A: a few groups of rows, each row roughly a mix of its group's hidden directions
A (105 x 10)
0: -1.625  2.102  1.373  1.042 -1.554  1.723 -2.742  1.346 -0.438 -3.244
1:  0.094  1.740  2.471 -0.183  0.968  2.282  0.519 -4.274 -0.767  1.007
2:  2.483 -2.240 -0.347 -3.296  0.786  2.738 -0.500 -2.204  0.220  0.136
3: -1.750  3.562  1.310  0.194 -0.538 -1.136 -1.097  2.342  2.133 -2.266
4:  1.191 -2.006 -1.657 -1.607  0.684  2.009  1.247 -2.801 -2.938  1.465
5:  2.618 -2.442 -2.879 -0.847 -0.694 -0.705  1.424 -1.769  0.637  2.663
6:  1.618 -0.147 -3.046 -0.447  0.278  1.253 -0.739 -2.977  0.131  3.503
7:  0.987 -1.239  2.995  0.893  0.301 -2.322 -3.539  1.570 -0.987  1.318
8: -0.282 -0.967 -0.369 -0.600 -3.918  1.361 -1.047  0.658  2.024  3.335
9: -2.350  3.660  0.503  1.569 -1.500 -1.263  0.821  2.955  0.668  0.367
10: -0.102 -2.606  2.428  2.689  0.402 -0.530  1.166  0.739  1.307 -3.387
11: -3.579  0.730 -2.213 -3.288 -1.311  1.001  0.330  0.337  1.329  1.303
12: -4.062  1.662  1.012  0.186 -0.132  1.511 -1.667  2.088  1.306 -1.999
13:  3.561  0.728  0.934  2.804 -1.153  0.663  0.273 -2.539  1.006 -2.053
14: -1.697  0.291 -1.274  1.690  1.201 -0.308  2.086  0.233 -2.637  3.888
15:  2.626  0.882  1.687  3.088 -1.923 -0.880  1.029 -2.051  1.061 -2.131
16: -3.250 -0.130 -1.135 -3.722 -0.399  0.448 -2.457  0.473  1.046  1.421
17: -3.417  1.722  2.949  0.030  2.624 -0.440  0.408  1.858  0.530 -1.069
18:  2.134 -0.925 -0.710  0.455  2.933 -0.216 -4.404  0.088  0.448 -1.043
19: -3.628 -1.116  1.640 -0.066  1.929 -1.536  2.386 -0.817  0.016  2.432
20: -2.099  1.316  0.578  2.716 -0.993 -2.653  1.347  2.668 -0.938  1.942
21:  0.692  1.233 -0.313  0.287  4.335 -0.803  0.630  1.544 -3.273 -0.592
22: -3.821  2.053  1.539  0.626  0.696  1.877 -1.900  1.937  0.127 -1.581
23: -1.011  1.336 -0.965  0.748 -1.745  2.626 -3.519  1.473  0.506 -2.532
24:  0.630 -0.886 -1.636 -1.454  1.644  4.156  0.425 -2.834 -0.997  0.551
25:  0.326  1.800 -2.746 -0.254  1.598  2.875  3.461 -0.929 -0.834  0.389
26:  3.835 -0.910 -2.743 -0.657 -0.058  0.602 -0.518 -1.527 -0.809  2.890
27: -0.397  0.583 -2.438  0.712  0.301  1.773  2.463 -0.857 -1.595  3.991
28:  1.332  0.266  1.350 -1.941 -1.167 -0.013 -2.395  0.185  2.502 -3.825
29:  3.330  0.213  1.775  3.130 -2.003 -0.305  0.612 -1.694  0.513 -1.941
30:  4.254 -0.787 -1.012 -0.545  0.104 -0.606  0.383 -1.920 -1.781  2.835
31: -3.619  1.783  3.259  0.758  0.794  0.099  0.412  1.362 -0.471 -2.259
32: -1.583  2.560 -3.029  0.701  1.050  1.218  1.131 -0.931 -1.519  3.113
33: -1.634 -0.287 -1.106  1.229  2.218 -0.500  2.079 -0.173 -2.733  3.603
34: -1.337 -1.371 -0.281 -0.602  1.148 -0.225  3.333  0.074 -1.832 -3.939
35:  0.188  0.410 -3.374  0.649 -0.274  2.920 -3.624  0.809  0.868 -0.556
36:  0.288 -3.776  1.614  2.255  0.579  0.865  2.895 -0.504 -0.992 -1.652
37:  2.620  0.557 -2.849  1.195 -0.590  2.080 -3.179  0.334 -0.088 -1.959
38:  1.294 -0.748 -1.816  0.987 -1.144 -2.742 -1.301  3.766  0.804 -1.898
39: -3.856  2.007 -0.004  0.330  3.157  1.824 -0.422  1.004  1.400 -0.101
40:  0.330 -1.163  2.929 -0.109 -1.308 -2.870 -2.341  1.634  0.601 -2.636
41: -0.445 -1.931 -1.024 -0.605  4.642  1.539  1.094 -0.408 -1.921 -1.072
42:  0.625 -1.465  3.621  0.915  0.003 -2.505 -3.505  0.359 -0.390  0.361
43:  0.565  2.724 -3.246  0.409  1.892  1.036  3.217 -0.217 -0.393 -1.344
44:  1.126 -2.546  1.471  0.596  3.513 -0.779 -2.022  1.589 -2.348  0.333
45: -0.430 -2.891  0.221  2.127  0.446  2.023  2.196 -0.897 -2.769  2.181
46: -1.454  2.499  1.392  1.388 -0.351 -2.293 -0.976  3.005  2.755 -0.534
47: -0.679 -0.107 -3.087 -0.719  2.170  1.587 -0.578 -1.327  1.320  3.725
48:  0.881  0.864  0.401 -2.957 -0.834 -1.628 -4.388 -0.193  0.422 -1.489
49:  2.939 -1.228  1.029  3.009 -1.740 -2.235 -1.245  2.257  0.542  0.488
50: -3.483 -0.704  2.279 -0.186  0.975 -1.697  3.190 -1.088 -0.030  1.552
51: -3.384 -0.119  3.131 -0.366  1.374 -1.749  2.896  0.101 -0.060  0.843
52: -0.990  2.192 -3.362 -0.964  2.560  0.137  2.684  0.997 -1.006 -1.287
53:  1.336 -2.968  1.011 -2.316  1.056  2.155 -2.138 -2.180 -1.156 -1.434
54:  2.959  1.233  1.510  3.243 -1.572 -1.583 -0.116 -1.396  1.276 -1.954
55: -1.408  1.955 -0.083 -0.192 -4.043 -2.057  2.384  0.994  0.806 -1.308
56:  0.556 -2.491  0.605 -1.968  0.945  2.461 -0.870 -2.523 -3.000 -1.280
57:  2.486 -0.670 -4.123 -0.141  0.455  1.259 -1.791  1.335  2.097 -0.795
58:  1.156 -1.637  1.494 -3.308  0.659  1.702 -2.669 -1.369 -0.340 -2.414
59:  2.857 -0.293  1.774  2.276 -1.886 -1.470 -1.132 -0.564  0.489 -3.366
60:  0.981  0.771  0.871 -1.807 -0.116 -0.428 -2.101  0.034  2.961 -4.062
61: -0.520 -0.670  2.474  0.242 -2.324 -3.508 -1.230  0.903  0.077 -2.919
62:  1.264 -1.298  0.551 -0.734  0.320 -2.317  3.407 -2.755 -0.489  2.536
63: -2.141  2.338  0.429  2.360 -0.724 -3.535  0.564  2.492 -0.304  0.141
64:  2.233 -2.326 -1.007  0.385 -2.358 -1.205  1.711 -3.112 -1.442  1.482
65: -3.138  1.335  3.714 -0.025  0.623 -1.107  1.931  1.041  0.204 -1.889
66: -3.597  0.080 -2.078 -3.832 -1.033  0.689 -0.748  0.372  1.127  0.008
67: -2.724  0.568 -1.119 -1.539 -1.105 -1.408  3.063  0.878 -0.352 -3.258
68: -2.322  4.605 -2.060  0.884 -0.206  1.228 -1.483  0.010  0.302  0.024
69:  1.876 -2.164 -0.556 -1.260  1.632 -2.197  2.643 -0.652  0.117  3.232
70: -1.246 -0.225 -1.443  2.306  0.857 -0.075  2.596  0.195 -1.973  3.879
71:  1.152 -1.074 -3.990 -0.083  1.926  1.633 -1.088 -0.551  0.577  2.975
72:  3.530  0.624 -1.452  2.559  1.210  2.712  1.397 -1.506  0.336  0.894
73:  1.859 -1.214  2.495  1.378 -0.854 -1.948 -3.932  1.014  0.502  1.070
74:  2.541 -1.961 -3.096 -1.191  0.905 -0.293  0.891 -0.930  0.915  3.279
75: -0.693 -1.563 -1.002 -1.297  3.833 -0.606 -2.498  2.422 -1.417  0.823
76:  1.450 -3.078  1.462 -1.982  1.524  1.471 -1.920 -1.884 -0.039 -2.469
77: -0.383 -2.921 -0.750  0.348 -3.417 -1.351 -0.236  3.146  1.552  0.484
78: -3.784  1.245  3.119  0.155  1.289 -0.015  0.112  2.433 -0.021 -1.500
79: -1.576  2.683 -1.754  1.145 -0.700 -0.803 -0.309  1.044 -0.930  4.267
80: -1.878  3.648 -0.828  1.483 -0.957 -2.655  0.168  2.283  0.460  1.523
81:  0.854 -0.924 -0.479 -1.189  3.029 -1.413  2.345 -1.080  0.310  3.782
82:  1.445 -3.635  0.848 -1.514  1.756  1.759 -1.611 -2.309 -0.865 -1.515
83: -3.617  0.830  3.048  0.419  0.843 -0.741  0.489  2.241  0.291 -2.368
84: -0.317  0.930 -2.812  0.611 -0.847  2.869 -3.482  1.081  1.295 -1.512
85: -2.610  0.755 -1.793 -2.158  2.114  1.815  3.043 -1.256 -0.999 -0.779
86:  1.339  0.204  1.471 -2.443 -2.106 -2.852 -2.932  0.967  0.496 -1.775
87: -1.000  1.913 -2.852 -1.285  2.198  2.497  0.133 -1.966  1.436  2.000
88: -3.853  2.484  1.602  0.115  0.082  1.435 -1.458  1.487  1.015 -2.103
89:  1.186 -0.605 -1.087 -0.017 -3.094  0.591 -3.500  0.254  2.969  1.206
90: -2.087  1.262 -2.966 -1.817  0.637  2.009  3.477 -0.682 -0.041 -0.638
91: -3.906  1.556 -0.226  0.403  3.530  1.461 -0.635  0.731  1.301  0.582
92:  2.990 -1.676 -2.639 -1.330  1.116 -0.290  0.995 -0.718  0.306  3.471
93:  1.946 -3.379  0.229 -1.855  1.288  2.052 -0.976 -2.694 -0.574 -1.532
94: -1.121  2.351  0.267  1.351 -2.610 -3.321 -1.017  2.514 -0.270  1.229
95: -1.371 -0.067 -1.506  0.749  1.757  0.069  1.986 -0.480 -2.899  3.882
96:  1.791 -2.525  2.750 -1.355 -1.456 -2.704 -0.327  0.888  0.040 -2.480
97:  4.461 -1.489 -2.096  0.377 -1.759 -0.708  0.142 -2.098 -0.862  0.203
98: -1.386  1.134 -2.292 -1.137  1.080  2.525  3.831 -1.722 -0.233 -0.685
99:  1.181  0.340  1.499 -2.343 -1.109 -1.168 -3.589  0.550  2.027 -2.516
100:  0.671 -0.857 -2.185 -0.978  3.082  0.086  1.261 -0.901  0.619  4.031
101: -2.551 -1.589 -2.316 -2.813  1.168  2.289  2.012 -0.125 -0.810 -1.352
102:  2.077 -3.773  1.091 -1.866  1.516  1.317 -1.394 -1.865  0.606 -1.554
103:  2.649 -0.877  0.522 -0.888  0.981 -1.000  1.643 -1.614 -2.402  3.685
104: -1.261 -0.496  2.965 -1.311  0.496 -2.739  3.809 -0.006  0.336  0.860
which group is each row in? (one row of each group first)
 1.197 -0.164 -1.689 -0.414  1.896 -0.167 -2.030  3.718  2.515 -1.756 | B
 0.940  0.818  1.093 -1.493 -0.920 -0.411 -2.659  0.297  2.697 -3.878 | U
 0.372 -2.368  2.595  0.669 -3.901 -0.922 -2.077  0.250  1.260  0.704 | S

-1.568 -0.635  0.501  3.234  0.491  3.676  0.470 -0.958  0.188 -2.639 | U
-1.926  1.617  0.065 -0.357 -1.153 -0.846  4.817  0.398 -1.381 -1.302 | S
 2.134 -0.313 -1.819  0.585  2.291 -0.586 -4.102  0.255  1.466 -1.588 | S
 1.240 -1.427 -0.159 -3.110 -0.030  2.408 -2.594 -2.184 -2.084  0.739 | U
-0.573  1.717  2.422 -0.335  1.549  2.037  1.175 -3.685 -1.292  1.739 | S
 3.071 -2.061 -1.392  0.789 -3.769 -0.225 -0.662  0.066 -0.832 -1.957 | B
-0.122  1.108 -2.841 -1.559  1.578  2.210  0.298 -2.077 -1.565  3.080 | U
 0.765 -1.258  0.622 -1.117  2.239 -2.503  3.640 -0.956  0.227  2.483 | B
-2.423  4.242 -0.387  1.748 -1.624 -0.976  0.388  2.123  0.253  0.284 | U
-1.238  1.422 -1.406  3.149 -0.572 -1.557  3.021  1.287 -0.319  2.525 | U
-2.713  0.961  0.364 -0.797 -0.932 -0.796  4.687  0.254 -1.366 -1.004 | S
